Some points, one per row:
[  0  15  -2  18 -25  13  11   6  13   3   4  39  14  -1  13   2  -5 -35
  17]
[  -1  -57 -127   26  -40   75   70  -34   31    5   43   -8  -58  -36
   58  -74  -58    4   -4]
[ 11  35  46 -24  17 -64 -21  30 -16  -6 -37  32  39  -4 -25  48  25 -33
  11]
[ -4  19 112  -7  28 -32 -37  19 -14   3 -31 -31   9  24 -30  53  49  33
 -12]
[ 16  20 -45 -37 -11 -72  10   9 -16  23  -4  50  18 -13  12  21  -9 -50
  -4]
[ 12  55 127 -10  67 -55 -78  64 -17  -5 -56 -66  42  27 -59  84  84  66
  29]
[ -19  -24 -127  -19  -54    6   46  -33    5    7   37  100  -14  -58
   54  -88 -111  -75  -13]
[  9 -24 -21  43   3  61  25 -15  24 -11   5 -35 -34  -3   5 -34  -2  29
  10]
[ 18  27 -97 -26 -24 -71  13  -3 -38  30  10  87  11 -43  20 -14 -63 -72
   4]
[   0  -17 -103  -16  -56   10   49  -45   27    7   32   45  -25  -10
   34  -38  -74  -47   -9]
[-14  26 -28 -40 -40 -45  14 -21  -9  13  43  59  -9   7  43   8 -26 -57
  -8]
[  9  30  87  -7  34 -27 -59  51 -23  -9 -43  -7  39   7 -39  69  41  -3
  25]
[  6 -29   7  34  -6  67  12  11  11  -1  22 -43 -17  -1   3 -13 -31  35
  13]
[-19 -59 -88  47 -44  73  46 -15  25 -21  30  -6 -45 -20  35 -77 -40  18
 -12]
[  -1   33  -12  -66  -31 -103    3   10   -5   19   -1   70   46  -16
  -23   46  -21  -62   -4]
[ 11  35  20 -46  13 -66 -23   7  -8  11 -23  36  46  -1 -20  35  28 -44
   6]
[  3  19 108  -7  50 -21 -26  37   2   5  -4 -58  11  23 -26  53  66  58
   5]
[ -3 -43 -65  46   4  66  34 -19  -8   8  37 -29 -53 -33  31 -70 -25  38
  -8]
[-19 -42 -98  31 -33  96  37 -52  29  -9  24  -2 -47  -5  50 -87 -38  -5
 -12]
[  5 -24  29  52  16  88  14  15  19 -17  12 -90 -33 -10  -5 -32  25 104
   6]
[ -7 -35 -22  73   8  83  22  -9   4 -21  20 -64 -44  -5   5 -56  -7  70
  30]
[  6  34 112   2  50  -2 -62  36 -14   9 -34 -35  31  43  -9  55  84  31
  23]
[ 26  37 -40 -66 -21 -91   5   9 -15  28 -17 111  37 -22   3  36 -41 -92
 -35]
[ -5 -24 -33  -8 -11  46  13   1  11  -1  -4  -5 -21 -24   5 -35 -29   7
 -18]
[ 11  45  65 -50  20 -87 -36  22 -16   7 -36  38  46  21 -19  74  16 -39
  -3]
[  28   28  -61  -56  -31  -79   21  -16  -16   24   -4  110   30  -28
   22    5  -44 -110  -17]
[-11 -58 -56  77  -2 109  18 -15 -21  -8  24 -41 -71 -43  37 -80 -30  50
 -25]
[  8   3  91  17  42  26 -51  31  23  -3 -25 -75   3  27 -38  46  36  75
  -4]
[ 11   3  75  16  35  22 -33  15   2  -6 -19 -47  -1  28 -17  42  40  29
  13]
Then 10 other points, each followed by its number:
[  -8  -60   34   37   13  101   12  -11   34  -20    9 -113  -46   21
   -2  -31    3  102  -15] 0
[ -9 -45 -44  61   0  82  23 -18   8 -14  15 -52 -48  -4  16 -70 -22  67
  10] 1
[ -2  48 127 -11  47 -35 -53  26   3 -30 -51 -83  31  57 -75  75  78  51
   9] 2
[  21   45   53  -74   16 -112  -34  -11  -28   25  -20   53   44   23
  -18   59   -2  -62  -21] 3
[-23 -37 -78  45 -13  53  34   1   3 -28  -6 -10 -30 -43   1 -69 -19  34
   1] 4
[ -3  -6  61  12  26 -11 -29  37  -7  -5 -13 -30   2   2 -27  32  65  30
   9] 5
[  0  24 127   4  63   5 -66  47  10 -17 -31 -85  35  55 -54  90  74  85
   2] 6
[-10 -69 -49  80  26  96  21 -19 -13  -7  26 -76 -51 -14  32 -70  -9  78
   8] 7
[  0 -18 -21  -1  -1  10   4 -34  -2   0   5  14 -14   5  19 -38 -26   4
 -30] 8
[  3  17 -19 -26 -23 -19 -14   5  -1   6  -3  46  21 -19  -4  10 -27 -38
 -10] 9
Which three of these numbered points are nearest to each point below, ignoring the 2 directions in which the first points spread most? Their numbers follow each, nearest first.
[-25 -42 -43  53  -2  82  11 -28  12 -19  28 -48 -51  17  38 -37 -19  32
  -2] > 6 1 8
[ -15  -47    3   72    4  121    6   -9   37  -17   19 -101  -75    1
   32  -40   22   97  -14] > 6 9 5
[ 10   3 -97 -36 -52 -14  40 -64  25   7  31  55 -18  -5  36 -35 -85 -59
 -24] > 0 3 2
[ -30  -58  -50  103  -19  127   30    1    7  -46   30 -112  -76  -33
   -2  -87  -23  100   21] > 4 1 9
[  1   9 -48 -19 -44 -37  -4   2 -21   0   9  78  12 -25  16   4 -58 -78
   4] > 9 1 5
[-12  13 -29 -10 -13 -33  16 -27  -6 -22  -7  22 -18 -11  -3 -17 -31 -44
 -13] > 2 1 8
Now 10 new points, numbered from 0 again:
[  9  27  11 -33  -6 -52  -4  -4 -10   8  13  22  14  15   8  34  13 -36
   2] 0
[  5 -38  23  74  30  89  20  14  36   2   8 -94 -23   7 -12 -23  60  86
  29] 1
[ 11   0 -50 -38 -14 -31  19 -26  15  23  14  36   4  -1  31 -10 -24 -34
 -13] 2
[  16   58   74  -61  -10 -102  -18   13  -12   16  -25   52   46   25
  -24   72   25  -63   -5] 3
[  13  -48 -101   35  -21   70   58   -6   29   14   30    7  -31  -43
   33  -67  -21    3   13] 4
[  24   46    1  -76  -11 -127  -17   13  -19   24  -28  113   70  -12
  -18   69  -31 -105  -37] 5
[ -3 -48  42  55  29  61  -4   8  11  -8   4 -99 -38  15 -17 -11  44  85
   3] 6
[  15   35   69  -48   20 -105  -29   19   -3   17  -15   34   63   42
  -20   77   43  -56   -9] 7
[  16   49  -16  -54  -10 -122  -26   21  -53   18  -27  124   59  -37
    2   49  -11 -115   19] 8
[  1 -41  35  -1  20  17  16   8  38   4   7 -60  -5  24  13  10  46  48
 -18] 9
The same question for these:
[   2   -4 -117   15  -39    3   44  -23  -25    7   33   65  -13  -41
   22  -49  -73  -57    3] > 8 6 5
[ 13  51 125 -33  14 -70 -30  17   2  12 -23  -2  52  43 -38  83  52 -10
   1] > 3 7 0
[   8  -18 -113    7  -23    8   55  -18   12   13   22   56   -5  -38
   36  -49  -39  -43   20] > 4 1 8
[  1   7 -20   6  -5  -3   1   7 -17   2  -8   9  -2 -37  -2 -10 -24   0
   9] > 8 5 6
[  3   7 -14 -19  -7 -30  -2   9  -3   6 -17  35  17 -12   1   8 -17 -25
 -22] > 5 6 2
[ -5  -8 -99 -31 -21  11  11 -35   8  16  10  50 -21 -36  36 -36 -59 -31
  -6] > 2 5 6
